One turn moves every row onto another: examples first, then more rows asked:
rifa: [  4  14  38 -15  -5 -13   9  10  10   6   6   7  17  11  -9   6  -6   3
  12   8   9  16 -16 -15 -19]
Buge: [  7  13  38 -13  -9 -11   8   4   8   2   0   6  19  11  -8   7  -4   1
  12  10   9  18 -18 -19 -17]
bevun: [ -6   8  -7  -3 -26   6  -6  15  15  11   8   6   3 -21  -3  10   0  12
  -1  -6   8  30   0  -3 -13]
zuvir: [  4   0  -3   5 -18   6  -4   1  14   4  -4   9   7 -22   6   5   1  24
  -5  10   8  22  14  11  -9]
gereb: [ 13   2  40   0   4  11   7 -10  -5  -2  -6   1  11   6  -3   4  -2 -10
   1  17   1 -12  -9   6  -2]
felot: [  2  -1  33   4 -10  -2  -1   2   4   8   3  10  -7  16   4  19  -9   9
   6   5  -3 -20  -6 -18  -2]
das: [  0   5  -6  -3 -32   9 -10   6   8   4   0   0   6 -23   0  15   2   5
  -1  -5  10  33  -9 -13 -12]
Sipov: [ 11   5  43  -1  -1  -7   6  -3   7  -5  -3   5  27  14   1   8  -9  10
   5  14   7  12  -9  -6 -14]
kifup: [ 14   1 -20  16   2  -3   9  13  12   3 -10   9   0 -12 -10   1  11   0
  -8  10  -1  23 -10 -13 -19]
Zopof: [  8   3  45  -4  -1 -10   5   0   6  -5   2   2  25  10   3  10  -8  10
   3  12  11  10 -12  -4 -18]
Gebo: [  7 -11 -11  25   4  -1   0  15   8  -6  -2  -1   6 -13   1  12   7   3
 -19   0   2  16 -12  -4 -22]
redeb: [ -1  -4 -19   3  -5   8  -1   4 -20  -4   4   4  -3  -1  -7  23  -6  -7
  -1   3  -2  26 -12  16  -7]
zav: [  6  -4 -19  -1  -3   5   3  -1 -20  -3  -4   6  -7  -5  -7  17  -1  -4
   2  12  -1  23  -9  19  -7]
Gigil: [  7   1  41  -5   7   6   6  -1  -4   1   3   0   6   2  -3   4  -1  -6
  -1  13   3 -17  -9  12  -7]
rizam: [  4   1  31   8 -10   1   0  -1   5   9  -1  13  -4  19   3  18 -10   9
   9   7  -5 -18  -4 -20   2]
vefi: [  6  -7 -14  28   7  -1   5  17  12  -2  -2   7   8  -9  -1   8   5   6
 -16   4  -2  18  -5  -3 -19]
kotib: [  6   2  30  -4 -14  -5   1   1   2  11  -2   9 -12  13  -1  16  -5   5
  10   7  -2 -18 -11 -25  -4]
Reli: [  3   0   0  -5  -4  -4   2   1 -10  -6  -1  -4   7 -19  -6  12   1   8
  13   1   1  -6  -8 -39 -12]
vef: [ -3   0  -1  13   7   0   7   6   1  -1   4  10  17  -9  -3   6  -9  23
  12   3  -6  -8  13 -23  -5]
kudi: [ 12   5  21  12 -25  13   3  -6  -9  -2 -11  10   5  -7  -4  19  -4  -7
 -19  17   4  18  -6  23  -4]
povan: [ -3  -3 -19   3  -3   7   0   7 -17  -2   7   7  -5  -1  -8  21  -7  -5
   0   3  -2  25  -9  19  -7]
lub: [  8   5  28  -1 -13  -3   3  -3   4  11  -5  13 -10  16  -2  15  -5   4
  13  10  -4 -15  -8 -27   0]
mirog: [ 13  -4 -16  13  -1  -5   5  13   6  -1 -10   1  -2 -16  -8   5  13  -3
 -12   6   2  22 -17 -15 -23]
Gon: [  5  -1  33   5 -11   1  -2  -2   3   6  -2   9  -4  17   4  19  -9   6
   7   7  -3 -18  -8 -23   0]
barir: [  5  -2 -20   0  -1   4   4   2 -17   0   0   8  -9  -5  -8  16  -2  -1
   2  13  -2  22  -6  23  -8]
bif: [  6  20  11   4 -31  11   9   7  -3  12  -6  20  -2  -1 -20  13  -4 -14
  -7  14   1  29  -6  11  -3]
ruku: [ -5   4  -3  -4   4  -8   8  13  -1   4   9   6   3 -16  -9   5  -3  18
  15   0  -2  -9   5 -28 -13]
Bep: [  5  -5   1  -2 -21   3  -8   2   8   0  -2  -2   4 -29  10  11   3  21
  -9   5  12  18   4   9 -16]
gena: [  0  -2 -21   5  -4  10   0   4 -17  -2   3   7  -3   1  -8  21  -6  -5
   1   6  -3  27  -9  17  -4]
Gidun: [  7   6  43  -2   1 -10   7   2   9  -1   3   8  25  13   1   6  -9  14
   5  13   8  10  -6  -2 -16]
rav: [ -3  -8   6   4   4  -4   0   7  -7  -7   9  -5  12 -18   2  14  -5  18
   5  -4   1 -14   1 -24 -14]
Bag: [  4  -5 -19  -4  -3   3   3   3 -19  -2   1   5  -9  -6  -7  17  -2  -2
   0  11   0  21 -10  22 -10]
vavep: [  6  14  15  -4 -34   7   3   7  -9   7  -2   7  -6 -10 -17  21   0 -19
 -12   7   6  25 -18   8 -10]
Rumo: [  5   5  28  -2 -12  -5   3   2   6  13   0  13 -12  15  -2  14  -6   6
  12   9  -3 -17  -7 -23  -2]
Guv: [  5   8  18  12 -18  10   8   5  -2   7  -1  17   2  -5  -7  14  -8   2
 -17  16   1  16   5  33  -5]
Kunem: [  5   1  24   4 -23   6   3   6  -9   1   2   5  -1 -12  -4  20  -4  -3
 -23   9   7  11  -6  30 -12]
gogu: [ 11  -9 -13  30   3   3   2   9   7  -6  -9   3  11  -9   0  10   6   2
 -16   4  -1  21 -10  -9 -17]
fogi: [  6  17  36 -12  -7 -10  11   6  11   5   1  11  19  14 -10   5  -6   3
  15  11   7  20 -13 -17 -16]
Vonal: [ 11  -2  -2   5 -24  10  -8  -8   7  -3 -12   3  10 -24   9  10   3  18
  -6  12   9  24   5   3  -9]
Viv: [  0  10 -10   4 -29  12  -6   6  14   8  -3  11   9 -16  -4   9   0   9
   3   1   5  36   2 -10  -5]
roz: [  9  -2 -18  12   2  -8   8  19  12   4  -3   5  -4 -14  -8   3  11   1
 -12   4   1  19 -12  -9 -23]
dida: [  8   6  38   1   9   9  10  -4   1   4  -1   8  10   8  -6  -1  -4  -4
   3  18  -1 -14  -1  12  -1]
rud: [ -1  14  32  -9  -6  10   5   7  -3   7   7   2   7  10 -16   8  -2 -25
   8   1   1   0 -23 -13  -4]
ribod: [  1  18  29  -4  -5  14   9   5   1  10   3   9  10  15 -18   5  -5 -23
  12   6  -2   4 -15 -13   2]
vosu: [  4   7  -6   4   0   0   9   0  -3  -1  -6  10  11 -11 -10   4  -3  13
  19   8  -6   0   5 -37  -4]
pebep: [ -5  17  30  -9  -1   9   9  13   3  13  12   8   5  12 -17   4  -5 -20
   9   2  -1  -1 -15  -8  -4]
kunad: [ -1  17  12  -4 -27   3   8  18  -1  15   7  15  -9  -6 -18  15  -4  -9
 -11   6   4  21  -8  19 -12]
nogo: [  4  -4   2  12   0   5   1  -6  -9 -12  -6   1  20 -13   0  13  -6  13
  10   4  -4  -5   1 -33  -4]

pebep turns into Gigil
vefi turns into roz
rav turns into Reli
Now find these:
Gon turns into lub
Kunem turns into vavep
bevun turns into Bep
Gidun turns into rifa
barir turns into povan

One turn moves every row onto another: examples first, then more rows asked:
Dalep: [ 19 -13 -16   4  -3   8   5   5 -20  15   5  -2  19  10   6 -18  -9  -1
 -21   1   2   7 -29  -5  17]
lifa: [ 22  10  -5  -8  16  -7  -4  -6 -15  -3  14  -8 -13  -1   1 -12 -19   1
   1   1 -35  16 -12  -3  -1]
vugeg: [ 14  13   1  -1  -2  -3  -9  12  14   2   0   2 -13   6 -10 -27   3   4
   8  28 -21  14 -19 -14   3]
nur: [ 23 -10 -11  29 -15   6   5 -11  -5  25   3 -12   1  -2  -1  -6  -8 -10
  -6  10 -33  -2 -10   6  14]
megu: [ 21  -5 -13  34  -4   3  -1 -15  -4  25   3 -11  -4  -3   0 -18   4   2
   4  13 -18   0 -31 -15  10]
Kado: [ 14 -12  -9  21  -7   5  15  17   2 -12   4  -8  -8   1 -14 -15   3   7
  -9  12  -3  -4 -18  22  -3]
reved: [ 15  -6   6   4  -1  22 -10  10   6   3 -13  -3  16  -1  -8  -6   5 -18
 -14  13  -2  -4 -22  12  17]
Roned: [ 10  -9  -7  29  24  -7  -7   1   0  -2   1  -6   6   2  -2  -2  12  -9
  -3  12 -11  17  -7 -22  16]
Dasog: [  7  -1   0   1  18   1 -10 -18   6 -10   5 -10 -10  -7 -22  -4  -6 -23
   1   6 -33  11 -19  14   7]
peze: [  6  -6 -30 -13 -12  13  -4  14  -9  16   5  -8  -2  -3  14 -18  -4  -9
  -3  17 -28  13 -16   8 -14]
Gol: [ 14  -9   9  -8  23   2 -27  -3  -1  14  -2  -5   5   3  -4  -2  -2 -14
 -11  13  -3  27 -14 -12   4]
sobi: [  8 -19 -22   5  -5  14   4  10  -6  -6 -13  -8  -5   4 -12 -23   4   2
  -1  30 -11  25   1 -14  -7]
Guko: [ -7  -1 -13  -5   1   8   7 -17  -8 -11   7  -9 -17  -3 -16   3 -20   3
  -1  10 -22   4 -23  21   6]
Zom: [  2  -6   5   9   5   6  -4  19  -6   6   0 -21 -16   3 -10 -14  18  -1
  -1   1   8  12 -20 -17   9]
Tol: [ -5 -21 -22   2   4   1   3 -16   4   7   3   4   6   6 -32 -12  12   8
  -6  19 -20  14  -7 -16   8]
sefub: [-14  12  -9   6  -9  21   0  -1 -15   3  -7 -13  -6  -6   0  -8 -16   5
  -1  19  -6  18 -31  -9  17]
Vev: [ 10 -12  -9  12  24   5 -12   7  -8  43   5 -10   3   0  -7 -14   3  -3
  -4  13 -17  22 -20   1   2]
raf: [ 19 -10  -6 -10 -17   9 -16 -24 -18  24   0  -5   0   1  -1 -18   3 -11
  -9  18 -24   6  -3  -6   3]
pul: [  0   1 -26   6  13   4  -3   5  13  -2   1  -9 -13  16 -17   6   4 -13
   7  13 -27  26 -20 -11  -7]
tisin: [  4 -12 -23  -3  -4  13  -1 -27   8 -12   3 -16  -2  -3  -9 -10  -8  15
   3  17  -8   0 -12  20  -6]
vivog: [ -6 -23 -27   6   9   0   6  -9 -16  -4  -8 -15 -17  12 -19  -4  -8   6
  -4   6 -28  19 -13  -8  -1]
Dofet: [ 21  16   1  -3  11  -8  -6   1  20  -7   0 -11   1  -1  -1 -25   2  -8
   6  12 -18  10   0  -3   5]
bage: [  0 -15   1 -19   8   2   8  -8   4   1   2 -16 -16   7 -23   7  10  -8
  -7   6 -23  -1 -23  12  10]
ziz: [ 19 -16  -7   8  -2 -15   5  11   2  -2  10   2  -5  11 -10 -16   3 -22
 -16  -2 -21   8 -21 -20  14]
Duri: [ -3  -9 -30  -2  -3   8   0  -2   4  15  -6 -14  -6 -14   6   9   3  14
  -8  30   3  13 -12  -3  -4]
pezib: [ 14  -7 -18   7  -1   2   8   3  -7  15  10  -8   1   8  18   2   7  -2
  -5  32  -9  -4 -10  10 -18]
ropi: [ 20  -6 -11  13   1  17  -1  21 -18  13  -6 -12   4   1  21   6  -8   3
  -8  16 -18  20 -18   2   7]
zaren: [  6  -8 -13 -18  -5   4  27   9  -2 -15  -4  -7   1   0  -1 -19   0  -1
 -13  14  -3   6 -17 -13   6]
Parut: [ 20  -2   3 -15   6  -4 -27 -14   4   6   3  -1 -14   3 -20 -22  -2 -10
  -2   6 -19  17 -19  16   2]
nudod: [ 19   0 -23   7   3  18   9  11 -21   7 -18  -6  -8   8 -25  -4   9  -1
  -4  20  -8   0 -29 -14   9]
meze: [ 12 -11  -8   6  -3   7  -8 -31   4  17  15 -10   5  -1   3 -11   3  -4
   1  15  -5 -15 -17  19   0]
Rovim: [ 16  -8   0   4  -5   4 -25 -10  -6  23   9  -5   1  -1  -3 -12   0  -2
 -11  14 -15   8 -16  36   5]
Giz: [ 15   4  -2   8  18  -2  -3  -4   0   7  19  -9   4 -11   5  12   2  -1
 -11  -2  -6  29 -30  -6   5]
fek: [ -6   2  -5   7  -6   5   5 -25 -10  -7  25  -6   3  12  -6   1  -4   9
  -2  18  -4   7  -3  -5   3]
puva: [ 17 -23  -7  -2   2  -2 -22   0   0  15  25  -8 -16   5 -15  -7 -12  -9
 -12   3   1   7 -26  16  -4]
Kava: [ 16  -8 -20  12   4   8 -12  28   0  10   3  -6  -9   0   5  -6 -12  -1
   1  14  -5 -15 -20 -18   8]
biga: [ 14 -17 -19  13  10   4 -13   3   1 -14 -20 -13  -6  -8 -15 -22  -8  -8
  -9 -12 -13   3 -23   2  14]
Lelug: [  9  -7 -35 -16  15   5  -6 -16  -8   4   0 -11   2   3  -6 -12  -3  -5
  -5  15   1 -15 -25  17  -1]
noka: [ -3   7 -14   5 -12  16  -1 -10 -14  -6  -4 -12   1   0 -18 -14 -20   8
 -10  13   3  29  -9   6  13]

puva turns into Lelug
biga turns into reved
Dasog turns into Rovim
Now find these:
Tol turns into Giz
vugeg turns into megu
fek turns into lifa
nudod turns into Zom
sobi turns into Roned
Vev turns into Duri
nur turns into noka
Guko turns into Parut
Dalep turns into zaren
pezib turns into vivog

One turn moves every row onto another: examples first, then more rows asked:
nezap: [-19  30   5  11   3  -1 -17 -15  16  -2  -5  41   7  24 -23   3  -8   2
  15  -7  31 -15]
Nos: [  5  26 -37   2 -13 -10  -1   4  -6  -6 -12   4 -11  -4 -20   9 -14  -3
   6  -4  26 -14]
sazil: [  6  22 -33   2 -15  -7   0   6  -9   0 -12   8  -7   4 -19  11 -21  -9
   8  -6  25 -14]
Zet: [-15  28   6  16  -5  -3 -14  -8  12  -4  -4  46   5  25 -20   7 -11   4
  11  -9  32 -11]
daru: [  6  27 -34   1 -10  -8  -3   1  -7   3 -10   1  -9  -2 -25  11 -19  -7
   5  -3  24  -8]
dege: [ -8  27 -20   9   2   8  12 -13   0  -6  -1  19  14  24 -17  -9  -8 -14
  25  -4  15   0]
zol: [-18  -6 -27   5  16  -2 -18  -6  13   2 -20  -6  -7   4 -22   9  -8  -2
   0  -6  30 -13]
nif: [-10  21 -27   5   2   8  12 -11   4  -4   0  17   6  26 -13  -3  -5 -15
  26  -3  16   2]
naf: [ 11  27  -9  12 -11  -6  12 -24  -5  -6 -20  16  -1   5 -12  -7  -5  21
 -23  -1  22  -5]
nuz: [ -2  12 -12  14  15 -25  -8 -19  28  -7 -10   7  -8  10 -21   1  -2   6
 -15  -7  38  10]
kib: [ 16  29  -9   8 -11 -10   0 -23  -2  -6 -17   8  -2  -4 -16  -7  -2  20
 -20  -9  25  -1]
pana: [-14  13  11  11  -8  18 -13  -6   2  -2 -17  17   7   8 -24  -3   0  27
  -9 -17  17 -13]
ziko: [  7  23 -34   0 -12 -11   1   6  -8  -4  -9   8 -13   2 -18  13 -19  -3
   7  -1  25  -5]
vodav: [-25  -5 -15  12  19   9  -9 -13  12 -12 -14  -3   2   0 -26  -4   2  11
  -2  -9  19   9]
moge: [ 19  29 -10  15 -12 -13   5 -21  -6  -4 -18  13   2   2 -15  -4  -8  18
 -17  -5  25   1]
pidel: [-20  10   3  11 -14  21  -5  -3   2   1 -17  25   0  14 -20   2  -3  22
 -11 -12  17 -16]
toge: [  2  26 -31   1 -13 -11   5   4  -9  -2 -14  12 -12   1 -20  12 -23  -4
   0   2  24 -15]
Pepig: [-17   6 -11   2  18 -20 -22  -6  25 -15 -12  18  -8   4 -21   7  -6  -1
   0  -9  39 -12]
riro: [  1   9 -13  15  17 -24  -7 -20  32  -9 -11   5  -7   9 -15   2  -4   3
 -11  -8  35   8]
nisu: [ 15  29  -8  14  -9 -12   4 -18  -2 -10 -20   9   1   2 -16  -7  -3  27
 -18  -5  25  -6]
lusod: [-10   9 -11  13  29 -12   6 -16  22 -13 -11  -4  10  15 -24 -10  -4   3
   2   0  25   8]
tepin: [-16  10   4  15  -9  19 -11  -8   3   0 -20  18   6  14 -19  -2   1  29
  -7 -14  19 -20]
soteb: [ 15  23 -11   9  -9 -10   5 -21  -8 -11 -20  12  -1   0 -10  -5  -5  25
 -16  -2  23   1]
nipaf: [-11  29 -29  10   1   7  13 -11   4  -7   2  13   7  21 -20  -5  -3 -14
  25  -3  16   3]
sune: [ -9   6  -8  15  29  -9   4 -14  27 -14 -11  -3   8  14 -19  -7  -4   4
   3  -4  22   9]
defan: [-18  -6 -24   7  18  -2 -18  -7  18  -1 -20  -4  -5   1 -19  11 -13  -1
   4  -5  28 -11]
Gade: [ -8  29 -22   4   4   6  11 -11   8  -1   2  11  10  25 -22  -6  -5 -18
  24  -4  17  -1]
guf: [-19  29  -1  18  -2  -3 -12 -12  19   0  -3  42   4  29 -21   7  -5   2
  15  -7  32 -12]
tes: [-21  31   0  15  -4  -2  -5 -15  13  -5  -3  49   1  24 -20   6 -11   1
   9  -2  30  -8]
Mopum: [-15   3 -10   6  18 -17 -23 -10  28 -15 -15  16  -8   1 -15   8  -8   2
   0 -10  38 -10]
miruv: [-13   5   7   9 -10  16  -9  -2   1  -3 -18  21   4  15 -15   0  -1  30
  -8 -14  19 -17]
Sevo: [-18  25   4  16   1  -2 -11 -13  14  -1  -5  44   5  31 -18   8 -10   8
  15  -2  31  -9]
vutig: [-20  -6 -15  15  19   8  -9 -11  16 -11 -16  -7   1  -2 -22  -1  -4  12
  -1  -9  18   9]
puv: [-11   8   3  14 -15  22 -10  -7  -3  -1 -18  20   6  10 -17  -3  -1  24
  -8 -19  17 -13]
zoni: [-13  25 -24   4  -1   9  20  -9   0  -9  -1  18   6  21 -17  -8  -6 -16
  18  -1  13  -2]

Pepig turns into vodav
dege turns into Zet
daru turns into Gade
Now find these:
vutig turns into riro
pidel turns into naf
ziko turns into nif
guf turns into tepin

